One turning vector, and how many steps it has turned:
The counts run from 0 to 427.
[125  96  84 166  93 147 153 113 159 113 108 129 116 134 144 116 176 140
 122 106  84 139 141 183 127 146  85 149 133 150 207 151 120 106 137 115
 147 138 124 130 116 124  74 101 130 137 163 136 150 116]
24
[128 113  83 170  80 148 137 101 169 118  92 141 119 124 141  91 160 136
 151 109  85 132 148 163 120 157  82 154 107 143 187 147 122 102 122 113
 152 135 130 144 118 103  80  95 117 133 162 135 139 118]
30
[121  95  71 146  72  94 126 125 166 116 128 116 114 169 134  93 139 142
 132 111 102 158 129 150 121 132 101 172 122 188 158 130  93 126 100 133
 128 129 134 148 110 124  66  97 121 112 166 117 121 121]
288
[122 101  77 157  85  92 143  96 185 106 138 108 109 162 145 144 149 173
 100 135  95 160 115 159 146 121 100 142 131 175 168 113 137 147 123 131
 154 105 139 132 100 136 111 124 143 119 186 130 148 111]
16
[113  96 120 116 122 118 147  96 164 136  92 127 105 132 141  85 134 125
 139 106 103 137 173 157 126 124  84 168  92 181 164 153 129 110 126 146
 138 137 146 130 117  79  74  97 177 110 145 145 137 112]
81
[106  75  84 120 114 117 126  93 180 118 125  96 105 163 141 117 150 117
 123  90 105 165 137 146 133 105  90 164 128 181 149 120 140 115 135 168
 119 141 136 157 109 127  86  90 172 111 156 113 131 110]
258
[112  77  95 157 105 123 119  86 167 117  82 132  98 136 121 108 132 142
 158 103 119 156 158 144 126 134  94 154 101 186 163 141 139 113 105 149
 168 112 121 150 114 119  77  84 153 117 154 119 124 113]
184
[112  73 105 130 103 134 147  73 166 119  95 105 101 143 126 126 143 140
 136 108 119 140 161 177 148 117  71 135 115 168 181 154 148 107 133 121
 173 144 138 127 112 103  77 125 156 130 141 129 147 105]
337
[108 105 105 158 114  89 150 113 167 113 104 139 119 128 128 114 131 172
 125 152 109 147 150 156 137 140  96 152 109 189 183 127 143 130 129 143
 159  93 135 101  97  99  96 108 168 108 188 163 149 129]
329
[125 101  81 154  87 122 108  89 183 115 106 129 111 152 146  96 157 127
 156  93 101 154 137 128 123 122  88 166 111 165 151 123 124 119 115 158
 131 119 120 182 113 125  88  79 127 120 168 102 129 111]
3
[107  92 101 119 123  82 149 113 177 120 142  88 113 150 116 110 117 149
  97 138 108 163 140 171 143 107  87 168 103 193 154 120 145 135 137 139
 134 139 148 108  96  92 103 126 168 106 168 157 142 116]
226
[124  95  96 158 103 105 142  79 194 113 122 104 112 141 116 139 128 170
 115 151 112 151 131 174 146 112  79 141  96 173 165 126 158 145 128 116
 184 126 136 117  93 105 118 138 139 123 170 148 138 108]
197
[113  76  93 134 103 121 143  86 170 122 110  85 101 159 110 122 132 144
 128 119 124 149 150 183 143 103  76 147 105 178 166 158 132 121 119 107
 175 158 138 123 113 108  79 127 143 132 140 119 128 102]
338
[113 110  89 127 100 143 131  82 184 115 137  94 127 132 110  99 150 113
 139 102  82 148 129 177 140 117  69 154 115 137 168 117 168 106 163 141
 110 169 144 148  96  98 113 105 148 126 155 150 146 115]
382
[121  83  94 155 114 120 154 119 162 115 108 140 104 142 172 122 172 147
 111 113  92 149 147 151 131 141 100 158 135 183 193 135 121 118 134 153
 141 106 119 129 112 127  74  94 162 117 175 132 152 116]
154
[125 114  98 151 109 123 140 137 169 111 139 112 139 119 133  97 168 117
 130 124  79 154 146 159 136 114  62 171 119 165 173 120 132 113 185 142
 107 139 117 129  95  86  90  96 131 120 168 143 146 128]
386
[135 124  92 142 111 105 142 106 203 116 146 102 135 133 132 114 145 147
 108 147  85 147 127 170 139 102  59 163 100 154 155 107 142 144 162 126
 134 140 134 127  87  81 130 131 120 120 173 150 139 111]
379
[115 100 111 116 143 130 152  86 182 136  99 120 102 137 154  94 143 123
 114 100  89 136 155 167 122 117  86 179  91 162 165 138 139 118 129 135
 136 155 147 139 110  91  99 104 179 123 145 143 135  91]
370
[131 123  68 163  77 109 108  91 196 109 134 119 126 158 127  92 141 138
 147 118  88 158 111 142 127 120  88 166 100 159 143 100 132 137 111 140
 126 126 132 169  96 123 120  97 107 122 176 121 115 113]
140
[126  99  92 167 109 140 150  93 176 123  89 147 100 137 182 117 170 151
 110 111  81 131 143 163 123 146  98 161 115 153 195 139 118 121 122 126
 164 116 127 137 122 118  90  94 147 129 165 129 140  98]
160
[125 117 101 138 106 121 118  81 189 125 107 131 124 140 153  85 150 111
 154 103  93 141 157 131 124 115  76 169  94 164 143 122 136 117 139 166
 122 125 130 172 106  90  99  84 148 111 163 128 132 111]
110
[127 116  82 150  76  85 128  84 186 118 121 122 118 173 164 114 139 168
 123 131  97 149 123 138 130 124  99 151 111 177 145 108 127 143 104 145
 146  99 145 152 108 121 105 113 139 101 191 127 138 108]
10
[130  95  82 162 126 120 153 114 179 121 105 137 100 142 169 120 158 163
  89 124  88 141 134 159 114 140 102 175 114 171 189 133 106 137 109 123
 158 118 122 127 110 127  91  96 137 126 168 126 129  95]
159
[137 128  71 160  60 104 120 117 182 112 128 122 130 165 143  86 147 142
 142 122  84 146 131 143 123 134  86 168 108 166 157 124 101 135 116 123
 133 123 135 153 109 103  89 114  93 114 182 123 123 121]
424
[111  89 108 133 149 100 160 118 181 121 128 107 114 131 126 109 136 151
  91 136  97 155 144 173 138 113  83 176 110 186 170 123 148 132 149 143
 130 137 137 103  92  97 107 109 183 112 161 161 142 111]
227
[120  96  91 131 107 114 135 100 197 110 147  77 121 146  99 121 127 138
 108 132 100 159 117 179 146  94  66 162 101 160 157 120 153 132 152 121
 135 166 137 131  92  97 121 132 133 133 158 146 134 105]
95
[120 106 110 136  89 132 126  91 165 128  97 122 123 125 111  78 131 110
 173 107 112 135 169 157 130 126  67 157  90 167 161 154 136 104 135 136
 145 149 136 152 112  78  78 100 130 122 148 130 135 124]
212
[115 105  78 167  50 116 123 101 168  98 132  99 131 150  91 120 135 153
 159 131 110 157 126 169 146 137  79 132 123 165 171 126 143 117 130 125
 153 130 134 136  98 115  91 120 109 123 180 133 143 137]
174
[136 105  64 161  68 119 128 115 179 116 133  97 124 160 135 115 165 132
 129 116  90 150 127 158 134 111  71 163 129 156 166 138 102 133 132 112
 135 145 128 150 111 116  82 117  88 127 166 106 132 115]
418
[118  99  90 159  98 123 126  89 174 122  90 149 103 146 168 103 155 133
 146  98  91 144 149 131 122 143 101 158 112 169 170 127 127 113 109 160
 144 111 125 159 115 123  85  77 154 117 173 117 138 111]
291
[122  88  99 124 131 102 160 126 178 122 136  87 116 145 132 112 145 134
  88 127  99 154 138 182 135  96  76 179 113 183 164 139 116 130 150 107
 134 161 136 110  98  93  92 119 146 125 147 138 137 103]
232
